In the data rows, 50 means zero.
Here are some points, each followed by its number:
array([55, 42, 48, 50, 50, 53, 55, 51, 42, 49, 45, 42]) 0
array([72, 43, 62, 70, 63, 36, 30, 36, 63, 22, 46, 58]) 1
array([36, 29, 71, 41, 63, 50, 78, 28, 54, 49, 55, 47]) 2
array([28, 65, 54, 33, 14, 46, 81, 47, 60, 49, 32, 61]) 3
array([22, 52, 73, 15, 30, 35, 75, 16, 40, 48, 27, 52]) 4
array([55, 48, 51, 18, 80, 59, 81, 66, 15, 50, 62, 47]) 5
array([60, 46, 35, 57, 55, 76, 33, 56, 55, 47, 53, 30]) 6
array([46, 53, 35, 52, 25, 59, 50, 47, 58, 51, 46, 63]) 7
array([51, 92, 82, 40, 49,  7, 74, 89, 99, 36, 65, 67]) 8
array([47, 40, 67, 26, 62, 59, 90, 33, 49, 57, 42, 43]) 9
array([61, 36, 55, 73, 70, 39, 45, 39, 63, 34, 49, 52]) 10
array([43, 55, 58, 49, 50, 37, 45, 39, 51, 57, 38, 50]) 11
array([69, 38, 56, 46, 84, 34, 41, 34, 47, 31, 50, 45]) 12
array([49, 44, 56, 52, 60, 50, 57, 55, 33, 52, 51, 51]) 13
Which point above is nearest to each new point by angle? Its number follows each.
array([41, 50, 39, 41, 47, 52, 50, 53, 35, 61, 54, 48]) ~ 5
array([49, 46, 48, 42, 49, 50, 46, 65, 62, 43, 65, 45]) ~ 8
array([55, 46, 43, 50, 37, 40, 63, 59, 52, 51, 35, 49]) ~ 3
array([52, 68, 58, 48, 44, 47, 44, 64, 56, 60, 47, 62]) ~ 8
array([57, 42, 49, 54, 66, 53, 47, 59, 40, 52, 62, 53]) ~ 13
array([57, 49, 63, 44, 44, 62, 58, 77, 48, 36, 62, 67]) ~ 8
array([36, 51, 47, 43, 48, 43, 55, 57, 44, 57, 48, 56]) ~ 3
array([34, 35, 45, 48, 41, 65, 78, 36, 47, 60, 44, 31]) ~ 9
array([50, 57, 44, 43, 46, 67, 55, 64, 52, 56, 52, 53]) ~ 7
array([28, 59, 42, 44, 45, 52, 69, 53, 52, 87, 40, 48]) ~ 3
array([59, 53, 40, 60, 69, 59, 28, 42, 50, 61, 52, 43]) ~ 6
array([53, 75, 55, 46, 30, 69, 62, 51, 60, 64, 44, 51]) ~ 3
array([45, 60, 50, 44, 56, 60, 25, 29, 61, 72, 60, 28]) ~ 6
array([52, 57, 61, 45, 48, 52, 51, 69, 48, 48, 51, 60]) ~ 8
